Here are some numbered points:
Array([-1.49,  0.56, -0.80, -1.72,  2.66, -0.84,  0.21, -1.24,  0.49,  0.99, -0.51, -1.61, -0.01,
        0.44, -1.37, -0.72, -1.10, -1.43, -0.14, -0.88, -1.30,  0.34, -1.35, -1.18, -1.13]) 0
Array([ 0.55,  2.94, -0.30,  0.60, -1.30,  1.74, -0.05,  1.36, -2.40,  1.02,  1.57,  0.75,  0.82,
       -1.95,  1.33,  1.61,  1.00,  1.37, -0.37,  1.33,  1.36,  0.27,  1.97,  1.57,  1.38]) 1
Array([ 0.07, -0.61,  0.23,  1.57, -0.95,  1.24,  0.25,  1.08,  0.49,  0.64,  0.96,  0.92,  0.53,
       -0.29,  1.42,  0.91,  1.27,  1.17,  0.09,  1.30,  1.28,  0.36,  1.08,  1.32,  0.99]) 2
Array([ 0.15, -1.95, -0.38, -0.94, -0.35, -1.33,  1.26, -1.03, -2.38,  0.38, -1.49, -0.47, -0.50,
        0.04, -1.17, -0.07, -1.23, -1.13, -0.16,  1.56, -1.59, -0.94, -0.41, -1.61, -1.49]) 3
Array([ 0.40,  1.65,  1.07,  1.57, -0.01,  0.21, -0.08,  0.86,  1.25, -0.23,  0.80,  1.95, -0.35,
        0.41,  0.77,  1.24,  0.59,  1.29,  0.63, -1.42,  0.72, -0.66,  0.87,  0.38,  0.13]) 4
Array([ 0.00, -0.52, -0.53, -0.91, -1.22, -1.83, -0.92, -1.29,  0.22, -2.61, -1.14, -0.76, -0.67,
        1.15, -1.30, -0.87, -1.24, -0.91, -0.11,  0.30, -1.42,  0.73, -0.79, -1.68, -1.12]) 5
Array([-0.08,  0.24, -0.13,  1.03,  0.55,  1.22,  1.02,  1.15,  2.30,  0.29,  1.83,  1.25, -0.22,
       -0.74,  1.41,  1.63,  0.97,  1.19, -1.96, -0.38,  1.05,  2.03,  1.10,  1.51,  0.46]) 6
Array([ 0.69,  0.16, -1.21, -1.07,  1.65, -0.79, -0.73, -1.07,  0.07,  1.65, -0.74, -0.61, -1.51,
       -0.18, -1.03, -0.22, -1.02, -0.61, -1.38, -1.46, -0.72, -1.78, -0.29, -0.84, -0.93]) 7
Array([ 0.13, -0.34,  0.01, -0.06,  1.41, -0.37, -0.91,  0.68,  0.62, -1.47,  0.26,  0.56,  1.33,
        1.60,  0.24,  0.31,  1.20,  0.11,  2.00,  0.40,  0.20,  0.26,  0.43,  0.14,  0.59]) 8
Array([-1.43,  0.75, -0.05,  0.48,  0.62, -0.04,  0.30,  0.90,  0.07, -2.03,  0.89,  0.84,  1.30,
       -0.56,  0.45,  1.02,  0.77,  0.65, -0.25, -3.00,  0.51,  0.29,  0.67,  0.46,  1.27]) 9
Array([ 0.09,  0.70, -0.26, -0.05,  0.98,  0.61,  0.72, -0.84, -1.97,  0.51, -0.15,  0.00, -0.91,
       -0.19,  0.42,  0.10, -0.99,  0.60, -0.58,  1.60,  0.25, -0.45, -0.20,  0.33, -1.29]) 10
Array([-1.11,  0.02,  1.21,  1.58, -0.48,  1.52,  0.10,  1.20,  0.89,  1.73,  0.48,  1.18, -0.15,
        0.44,  1.51,  0.46,  0.90,  1.25, -1.62, -1.19,  1.18,  0.20,  1.01,  1.31,  0.49]) 11
Array([-0.11,  0.95,  0.94,  0.18,  2.05,  0.19, -1.05, -0.49,  0.57,  0.28, -0.53,  0.02, -0.76,
       -0.77, -0.36, -0.70, -0.92,  0.20,  0.77, -0.82, -0.11, -0.72, -0.39, -0.43, -0.67]) 12
Array([-0.61, -1.87,  0.04, -0.52,  0.71, -1.16,  0.86, -1.42, -0.53,  1.02, -1.84, -1.36, -1.01,
        2.38, -1.22, -1.67, -1.03, -1.20, -1.49, -0.29, -0.94, -1.18, -1.76, -1.20, -0.95]) 13
New points follow, each followed by the numbers of its three nearest points above, looking only along the 4 directions in which the numbered points spread most, nearest first.
Array([-0.40,  0.03, -0.49, -1.00, -1.09, -0.70,  0.77, -0.95,  0.48,  0.04, -1.46, -1.14,  0.05,
        0.82, -1.24, -1.30, -1.25, -0.97, -0.73, -1.85, -0.91, -0.23, -0.40, -1.04, -0.21]) -> 0 13 7
Array([ 0.88,  0.18,  0.25,  0.54, -0.10,  0.93, -0.42,  0.62, -0.66, -0.24,  0.70, -0.01,  0.28,
        0.68,  0.65, -0.02,  1.38,  0.20, -0.77, -0.60,  1.05,  0.74, -1.04,  0.72,  0.63]) -> 4 2 8
Array([ 0.37, -1.06, -0.77, -1.14, -0.20, -1.17, -0.63, -1.11, -2.11, -1.02, -1.05, -1.54,  0.53,
       -0.80, -1.48, -1.46, -0.79, -1.48,  2.76, -1.36, -1.22,  1.20, -1.29, -1.21, -0.60]) -> 5 3 0
Array([ 0.82, -0.27,  0.96,  1.12, -1.47,  1.17, -0.91,  0.98, -0.22, -0.78,  0.93,  1.13,  0.39,
       -0.36,  1.03,  0.61,  0.84,  1.24, -0.30, -0.01,  1.31, -2.10,  0.49,  1.06,  0.52]) -> 2 4 6
Array([-0.37, -0.23, -0.21, -0.26, -0.95,  0.71, -0.44, -0.85, -0.44, -2.46, -0.26,  0.03, -0.73,
       -0.75,  0.64, -0.62, -1.00,  1.08,  1.67, -0.64,  0.88,  0.84, -0.24,  0.65, -0.76]) -> 8 9 12
Array([-1.16,  0.15,  1.76,  1.48, -1.95,  1.44,  0.67,  1.22, -0.03, -0.18,  0.79,  1.98, -0.31,
        2.83,  1.55,  0.91,  0.97,  1.80, -0.37, -0.09,  1.26,  2.64,  0.97,  0.95,  0.49]) -> 2 6 11
Array([-0.23,  2.03,  0.15,  0.26,  1.00, -0.43,  0.54,  0.50,  2.59,  0.21,  0.22,  0.71,  0.14,
       -0.35,  0.32,  0.20,  0.36, -0.10, -1.82,  0.76, -0.03,  0.25,  0.56,  0.60,  0.61]) -> 4 9 12
Array([-0.08,  0.46,  1.13,  1.67, -0.31,  1.20, -0.95,  0.98,  0.38, -0.08,  0.68,  0.82,  0.18,
       -0.59,  1.16, -0.10,  1.05,  0.91,  1.04, -0.38,  1.41, -0.61,  0.43,  1.23,  1.30]) -> 4 2 6
Array([-1.99,  0.21,  0.03,  0.84,  1.87,  1.14,  1.93,  1.45,  0.09,  0.22,  1.65,  0.95,  1.64,
       -1.29,  1.43,  1.27,  1.43,  1.33,  0.84,  0.00,  1.33,  1.18,  1.77,  1.52,  0.75]) -> 4 6 2
Array([-0.74, -0.21, -0.61, -1.19,  0.43, -1.20, -2.72, -1.23, -0.20,  0.64, -0.50, -0.65, -0.64,
       -0.15, -0.94, -0.86, -1.01, -0.86,  0.62, -0.62, -0.92, -0.18, -1.06, -0.78, -1.45]) -> 0 7 12
